Every row has a hidden score from 0 to 40. What is each row's score? 20 is about the middle. The score is a weighted sum of the row's numbers plus the product of two more (or one squared), each taken from its middle value.
c(9, -10, -36, -12, -86, 75, 20, -44, 8, -77, -36, 99, -9, -27, 21, -33) ~ 17
c(-21, -20, -19, 18, -18, -30, 23, 15, 16, 27, 15, -2, 4, 0, -15, 1) ~ 22
c(-21, -4, -31, 29, 13, 1, 17, -10, 9, 26, -34, -36, -3, -11, -25, -17) ~ 22
c(49, 55, 10, 18, -28, 42, -41, -16, -36, -41, 22, 42, -25, -31, 56, -16) ~ 19
c(-10, -16, -16, -8, -42, 52, 29, -5, 4, -42, -30, 73, -29, -6, 4, 37) ~ 17
c(-12, 4, -2, 17, -2, -21, 17, 10, 13, 29, 8, -14, 4, -24, -24, -5) ~ 19
c(17, 3, -33, 2, -87, 71, 17, -40, 10, -71, -25, 105, 1, -11, 34, -43) ~ 16
c(-14, -14, 7, 19, -15, -45, 22, 14, 17, 17, 6, 7, 14, -7, -18, -13) ~ 31
c(-14, -19, -2, 10, -35, -54, 25, 14, 8, 9, 7, 18, 11, -2, -24, 3) ~ 32
c(-35, -18, 17, -10, -7, -10, 16, 12, 23, -10, -2, -10, 2, 45, -31, 86) ~ 39
c(-32, -4, 3, -68, 47, -31, 20, 48, 32, 13, 35, -17, 40, 25, -17, -18) ~ 19
c(61, 51, 9, 27, -12, 3, -60, -22, -68, -57, 5, 10, -9, -29, 47, -44) ~ 15
c(-16, 5, -19, 30, 16, -8, 11, -8, 17, 34, -20, -23, -18, -18, -24, -4) ~ 19
c(23, 1, -23, -2, -106, 63, 10, -42, 13, -55, -15, 98, -5, -20, 30, -34) ~ 18
c(9, -6, -46, -10, -67, 73, 27, -33, 9, -72, -25, 102, -15, -22, 13, -6) ~ 10
c(-35, 3, 14, -86, 42, -35, 17, 58, 37, 15, 31, -17, 32, 23, -34, -14) ~ 11
c(-13, -10, -4, 8, -11, -41, 24, 14, 15, 25, 14, 1, 13, -8, -16, -9) ~ 27
c(-8, -25, -41, -6, -38, 61, 28, -16, -6, -42, -33, 80, -37, -11, 14, 20) ~ 19
c(-23, -2, -27, 25, 9, 2, 14, -15, 20, 34, -27, -28, -8, 0, -21, -13) ~ 20
c(61, 31, 46, 10, -6, 5, -63, -37, -68, -46, -10, 3, -17, -20, 54, -55) ~ 30
c(-34, 11, 16, -87, 48, -52, 13, 52, 35, 7, 46, -27, 15, 16, -32, -1) ~ 8
c(-23, -5, -21, 36, 7, -7, 16, -13, 8, 29, -32, -34, -3, -13, -18, -18) ~ 21
c(56, 57, 8, 27, -28, 23, -47, -13, -42, -41, 13, 27, -22, -31, 53, -24) ~ 19
c(-24, -34, -30, 28, 11, -4, 16, -8, 7, 32, -28, -35, 9, 4, -22, -10) ~ 21
c(33, 39, 17, 12, -63, 71, -16, -6, 0, -41, -7, 68, -27, -21, 40, -15) ~ 21
c(-19, -7, -21, 31, 12, 4, 15, -3, 16, 31, -17, -25, -4, 6, -20, -11) ~ 22
c(49, 18, 35, 1, 10, 5, -59, -24, -48, -32, 2, -13, -22, -12, 36, 32) ~ 13
c(-21, -9, -27, 31, 9, 9, 16, -5, 7, 34, -34, -16, -7, -6, -22, -16) ~ 21
c(54, -12, 41, -1, 18, 36, -60, -44, -76, -36, -11, -10, 9, 23, 66, 5) ~ 21
c(-17, 8, -26, 28, 16, 1, 13, -8, 13, 35, -14, -30, -6, -16, -22, -14) ~ 20
c(-13, -5, -3, 26, 1, -36, 20, 16, 27, 25, 9, -9, 9, -5, -19, -15) ~ 24
c(-16, 3, -6, 21, 4, -22, 22, 4, 14, 27, 3, -12, 0, -17, -24, -13) ~ 21
c(-17, 2, -22, 28, 6, 5, 11, -2, 24, 39, -20, -25, 5, -16, -21, -15) ~ 20
c(-32, 8, 4, -68, 35, -25, 18, 59, 26, 18, 33, -14, 31, 35, -16, -11) ~ 20
c(-15, 0, -19, 29, 11, -3, 15, -4, 16, 42, -5, -25, -9, -5, -20, -17) ~ 17
c(-12, 10, -13, 21, 10, -26, 18, 14, 28, 32, 0, -11, 6, -11, -25, -14) ~ 19
c(-18, 2, -27, 28, 5, 0, 13, -12, 19, 32, -31, -31, -8, -6, -16, -11) ~ 22
c(-18, -35, 12, 12, -40, -44, 29, 0, 4, 0, 7, 19, 26, -13, -20, 2) ~ 26
c(28, 13, 1, 8, -89, 64, -6, -30, 13, -44, -1, 79, -9, -36, 42, -31) ~ 23
c(-6, -14, -34, -11, -40, 64, 30, -14, -2, -52, -36, 81, -24, -15, 9, 21) ~ 18
c(25, 18, 28, -10, 16, 23, -44, -2, -8, -1, -30, -16, -30, -15, 5, 46) ~ 9
c(-16, -17, 1, 24, -18, -39, 21, 14, 10, 23, 7, 3, 15, -10, -24, 1) ~ 25
c(-20, -40, -29, 29, 20, 15, 19, -2, -2, 32, -11, -37, 17, 7, -10, -8) ~ 31
c(-22, -53, -31, 4, 24, 6, 27, 11, 2, 24, 15, -26, 33, 34, -4, -3) ~ 34
c(-12, -1, -6, 11, -10, -26, 21, 4, 26, 24, 22, -1, 10, -5, -20, -11) ~ 14
c(-16, -14, 3, 14, -29, -47, 32, 3, 13, 16, 20, 5, 10, -7, -21, -3) ~ 28
c(58, -13, 48, -5, 7, 29, -56, -42, -60, -36, -10, 2, -3, -4, 64, -13) ~ 23
c(-34, 24, 8, -89, 44, -49, 13, 54, 34, 8, 43, -20, 24, 13, -28, -21) ~ 10
c(13, 10, 28, -17, -6, 18, -31, 2, 3, 5, -27, 1, -39, 0, -4, 73) ~ 16
c(-13, -10, -4, 21, -9, -31, 27, 7, 18, 22, 18, -3, 6, -2, -17, 0) ~ 22
c(-26, -27, -25, -32, 29, 3, 25, 39, 9, 23, 26, -6, 47, 38, -2, 0) ~ 36
c(60, 44, 10, 19, -18, 14, -65, -31, -64, -61, -4, 7, -11, -17, 49, -39) ~ 15
c(64, -13, 32, -8, 26, 10, -60, -35, -61, -29, -1, -12, -3, 10, 56, 26) ~ 14
c(60, 46, 14, 21, -9, -3, -65, -19, -58, -56, 16, 17, -15, -32, 42, -29) ~ 12
c(-11, -25, 6, 12, -25, -44, 34, 5, 13, 4, 4, 16, 26, -5, -23, 0) ~ 29
c(59, 50, 14, 20, -33, 0, -63, -28, -68, -54, 7, 18, -18, -31, 43, -39) ~ 16
c(16, 16, 18, -11, 5, 23, -32, 8, 2, -7, -44, -3, -37, 1, -3, 81) ~ 10
c(-32, 13, 9, -76, 37, -38, 15, 62, 33, 15, 31, -5, 19, 9, -26, -25) ~ 10
c(-36, 5, 13, -80, 41, -41, 17, 53, 34, 14, 37, -12, 36, 21, -25, -25) ~ 14
c(48, 8, 22, 1, 7, -12, -56, -23, -33, -32, -5, -11, -18, -4, 25, 22) ~ 12
c(-34, 8, 10, -78, 37, -32, 16, 51, 30, 14, 30, -9, 37, 21, -19, -21) ~ 14
c(-36, -2, 3, -65, 24, -44, 14, 55, 37, 6, 25, -12, 2, 28, -37, 31) ~ 12
c(53, -18, 28, 2, 25, 19, -58, -38, -60, -34, 2, -13, -12, 6, 59, 22) ~ 15
c(-16, -18, -6, 16, -10, -40, 27, 18, 18, 29, 15, 1, 20, -8, -15, 1) ~ 25
c(-13, 11, -6, 23, 21, -7, 20, 9, 21, 39, 2, -12, -12, -12, -22, -19) ~ 21
c(10, 20, 22, 0, -3, 30, -19, -8, 17, 4, -39, 15, -30, 8, -16, 89) ~ 14
c(-3, 25, 34, 4, -11, 30, -1, -20, 31, 2, -23, 8, -16, 15, -29, 99) ~ 18
c(-34, -20, 17, -24, -3, -22, 17, 34, 28, -5, 2, -13, 4, 35, -35, 69) ~ 20
c(-20, -38, -33, -24, 38, 8, 24, 35, 9, 17, 35, -6, 42, 36, 2, -14) ~ 30
c(-30, 13, 15, -89, 48, -47, 17, 56, 34, 7, 23, -6, 33, 24, -36, -26) ~ 16
c(51, 9, 36, 5, 20, -3, -58, -14, -50, -32, -2, -15, -8, -7, 32, 24) ~ 14
c(-17, 8, -17, 20, 14, 1, 12, -1, 25, 37, -18, -21, -11, -14, -25, -7) ~ 18
c(-20, -23, 4, 14, -32, -44, 30, 7, 9, 0, 4, 8, 17, 3, -19, -11) ~ 26
c(-14, -7, -13, 16, 10, -23, 17, -3, 22, 32, 4, -8, -3, -7, -22, -11) ~ 14
c(17, 12, 29, -5, -1, 20, -43, 1, -3, -3, -33, -8, -33, 0, 5, 68) ~ 10
c(-28, -37, -24, -26, 41, -8, 26, 42, 12, 21, 38, 1, 48, 41, 4, 0) ~ 33
c(57, 48, 7, 19, -16, 18, -60, -37, -61, -62, 11, 12, -11, -25, 55, -29) ~ 17
c(60, 0, 52, -3, 7, 24, -55, -25, -67, -40, -11, 12, -14, 13, 66, -25) ~ 33
c(58, 34, 44, 10, -4, 13, -65, -38, -65, -49, 6, -8, -28, -7, 57, -53) ~ 20
c(-19, 8, -20, 26, 16, -5, 16, -5, 14, 38, -22, -30, -12, -10, -20, -2) ~ 22
c(-38, 7, 25, -85, 41, -40, 15, 43, 36, 3, 40, -14, 21, 26, -46, -22) ~ 12
c(-19, 18, -16, 14, 15, -8, 13, 2, 24, 38, 9, -10, -5, -7, -20, -7) ~ 13
c(-19, -8, -24, 24, 10, 7, 8, -17, 11, 34, -28, -35, -1, -6, -19, -17) ~ 20
c(-18, -9, -25, 25, 8, 3, 11, 7, 21, 33, -28, -30, -3, -6, -20, -13) ~ 20
c(-20, -40, -37, 17, 17, 4, 14, 2, 0, 35, -10, -25, 19, 12, -8, -14) ~ 21
c(-21, 15, -18, 19, 13, -7, 19, 4, 27, 33, -2, -24, -14, -10, -28, -4) ~ 20
c(-36, 16, 15, -86, 45, -46, 17, 45, 33, 3, 34, -16, 7, 17, -32, 4) ~ 10
c(37, 39, 14, 20, -63, 65, -28, -11, -5, -42, 4, 66, -30, -38, 44, -7) ~ 17
c(-35, 11, 8, -78, 35, -36, 17, 47, 32, 19, 28, -13, 34, 17, -32, -28) ~ 15
c(-17, -7, -13, 14, -18, -35, 27, 13, 20, 20, 15, 3, -1, -6, -14, -7) ~ 25
c(-14, -17, -1, 9, -20, -44, 29, 10, 19, 9, 13, -8, 10, -1, -21, -7) ~ 24
c(62, 54, 7, 20, -18, 7, -63, -31, -59, -58, 6, 9, -20, -30, 52, -33) ~ 14
c(-10, -18, -28, -12, -32, 57, 31, -3, -11, -43, -30, 70, -31, 3, 0, 27) ~ 19
c(-14, 17, -20, 20, 17, -9, 13, 7, 27, 42, -4, -17, -8, -8, -26, -18) ~ 13
c(53, 59, 12, 24, -22, 40, -53, -20, -41, -46, 20, 38, -20, -27, 48, -18) ~ 14
c(-25, -3, -21, 24, 10, 1, 11, -8, 9, 33, -16, -30, -10, -1, -18, -9) ~ 22
c(-15, 6, -29, 28, 10, 6, 13, -2, 22, 39, -17, -32, 3, -17, -18, -13) ~ 22
c(-16, -8, -6, 15, -26, -36, 30, 3, 7, 6, 7, 4, 17, -6, -20, -2) ~ 24
c(57, 16, 47, 9, 3, 14, -63, -43, -68, -38, -5, 1, -24, -2, 64, -42) ~ 32
c(-15, -18, 5, 11, -26, -38, 23, 9, 12, 10, 6, 7, 12, -6, -25, -11) ~ 26
c(-35, 3, 3, -61, 7, -28, 16, 38, 29, -3, 29, -11, 8, 32, -39, 44) ~ 21
c(60, 31, 38, 17, -3, 11, -63, -39, -68, -48, -12, 6, -15, -7, 52, -51) ~ 26
c(-24, -16, -24, 26, 7, 9, 13, -8, 8, 33, -21, -30, -2, 2, -21, -10) ~ 22
c(-9, -27, -26, -10, -29, 48, 27, 3, -4, -35, -28, 61, -31, -4, 8, 23) ~ 14
c(-20, -16, -22, 29, 3, 15, 14, -14, 8, 34, -28, -24, -1, -2, -18, -20) ~ 21
c(19, -8, -35, 1, -102, 66, 16, -42, 5, -61, -26, 104, -7, -13, 17, -29) ~ 7
c(-11, 4, -16, 16, 6, -29, 24, 9, 27, 36, 9, -12, 2, -18, -20, -9) ~ 20
c(11, 14, 23, -12, -2, 25, -31, 4, 0, -3, -38, 2, -43, 1, 1, 79) ~ 10
c(-37, -17, 17, -12, -9, -17, 24, 28, 19, -6, 11, -8, 4, 47, -38, 79) ~ 38
c(-19, -2, -30, 29, 19, -3, 15, -19, 23, 36, -11, -21, 2, -11, -16, -21) ~ 12
c(-17, 2, -6, 16, -11, -32, 24, 7, 16, 17, 0, 3, 14, -1, -19, 0) ~ 24
c(-15, -21, -1, 12, -16, -28, 31, 12, 7, 22, 9, 5, 4, 2, -13, -9) ~ 29
c(60, 9, 42, 2, -4, 18, -57, -41, -68, -38, -16, 2, -18, 3, 74, -49) ~ 36
c(-15, 5, -7, 15, -10, -27, 21, 6, 26, 20, 11, -5, 5, -8, -16, -16) ~ 23
c(-15, 10, -17, 23, 18, 5, 14, -3, 24, 30, -9, -22, -7, -19, -22, -10) ~ 19
c(-17, -9, -5, 21, 4, -20, 19, 18, 24, 30, 8, -10, -3, -15, -23, -22) ~ 22
c(-18, -3, -14, 23, 19, -7, 15, -12, 12, 31, -21, -28, -12, -12, -25, -13) ~ 19
c(33, 29, 12, 5, -62, 72, -19, -7, -3, -35, -4, 69, -22, -32, 41, -6) ~ 18
c(57, 52, 11, 29, -20, 17, -57, -30, -63, -51, 15, 15, -13, -32, 54, -34) ~ 17
c(-14, 3, -26, 31, 17, -4, 10, -6, 11, 34, -6, -24, 1, -10, -16, -15) ~ 17
c(55, 56, 17, 21, -27, 33, -44, -19, -45, -41, 18, 38, -25, -25, 47, -19) ~ 17
c(-26, -22, -24, -35, 38, -9, 20, 39, 8, 21, 41, -6, 51, 30, -3, -7) ~ 32
c(-8, -3, -4, 15, -2, -35, 24, 18, 18, 26, 9, -7, -1, -5, -26, -9) ~ 24
c(-18, -49, -31, 10, 32, 11, 17, 4, -3, 29, 8, -29, 22, 15, -3, -11) ~ 25
c(-23, -7, -25, 25, 5, 6, 10, -7, 13, 35, -22, -23, -4, -17, -22, -7) ~ 19
c(56, 40, 39, 13, -9, 10, -63, -36, -69, -55, -8, 2, -17, -15, 60, -54) ~ 17
c(-34, 0, 13, -64, 14, -32, 20, 46, 31, 1, 22, -9, 2, 20, -31, 40) ~ 7
c(27, 20, -4, 20, -78, 67, -5, -25, 2, -41, -13, 95, -18, -27, 39, -17) ~ 25
c(-7, 6, -10, 13, 4, -33, 24, 12, 18, 25, 12, -8, 2, -8, -20, -9) ~ 21
c(-14, -19, 10, 15, -28, -42, 30, 15, 6, 11, 11, 8, 21, -3, -19, -3) ~ 27
c(-18, -22, 4, 14, -20, -41, 29, 3, 13, 12, 14, 8, 9, 1, -17, 7) ~ 26
c(-17, -14, 2, 11, -22, -39, 28, 1, 1, 2, 11, 19, 18, 0, -21, 5) ~ 23
c(-17, -22, 8, 20, -22, -44, 25, 11, 15, 4, 14, 10, 19, -1, -12, -3) ~ 26
c(56, -22, 31, 6, 25, 36, -58, -46, -69, -38, -7, -8, -4, 24, 61, 4) ~ 14
c(0, 18, 27, 12, -13, 22, 0, -20, 20, 7, -32, 7, 2, 12, -27, 98) ~ 20
c(-14, 15, -13, 13, 18, -6, 13, 6, 31, 38, -8, -20, -11, -16, -25, -5) ~ 18
c(-29, 16, 9, -86, 43, -49, 17, 53, 38, 4, 42, -24, 31, 21, -40, -4) ~ 14
c(30, 34, 25, 12, -58, 69, -23, -9, -2, -37, 20, 64, -30, -31, 39, 0) ~ 17
c(-36, -8, -2, -61, 45, -25, 19, 49, 29, 15, 38, -10, 45, 21, -24, -24) ~ 20
c(53, -14, 51, -1, 19, 42, -50, -50, -70, -37, -10, 0, -2, 29, 66, -2) ~ 22
c(-20, 2, -25, 25, 16, -5, 16, -6, 15, 35, -26, -30, -8, -5, -19, -16) ~ 22
c(-38, 0, 12, -68, 25, -43, 15, 43, 32, 1, 28, -8, -2, 23, -31, 38) ~ 11
c(-35, 9, -1, -66, 33, -36, 13, 46, 28, 11, 35, -20, 28, 25, -24, -13) ~ 18
c(-26, -7, -24, 30, 16, 8, 13, -15, 1, 33, -29, -23, 1, -6, -18, -5) ~ 24
c(-35, 15, 6, -89, 39, -50, 13, 44, 34, 3, 45, -15, 16, 10, -37, -10) ~ 10
c(-18, -42, -31, 8, 24, 2, 23, -1, 3, 30, 0, -22, 30, 19, -5, -13) ~ 21
c(-22, -18, -33, 29, 14, 9, 16, -16, 8, 31, -34, -35, 1, -2, -16, -12) ~ 24
c(11, 16, 21, 6, 2, 26, -10, -11, 22, 1, -32, 6, -19, 15, -17, 91) ~ 13
c(-12, 0, -11, 19, -7, -26, 25, 3, 21, 22, 19, -10, 11, -5, -18, -5) ~ 19
c(-12, -6, -10, 10, -23, -35, 27, 3, 13, 19, 18, 0, 10, -13, -28, -9) ~ 18
c(-14, -10, -11, 20, -20, -45, 29, 16, 12, 20, 12, -7, 12, 6, -23, -8) ~ 24
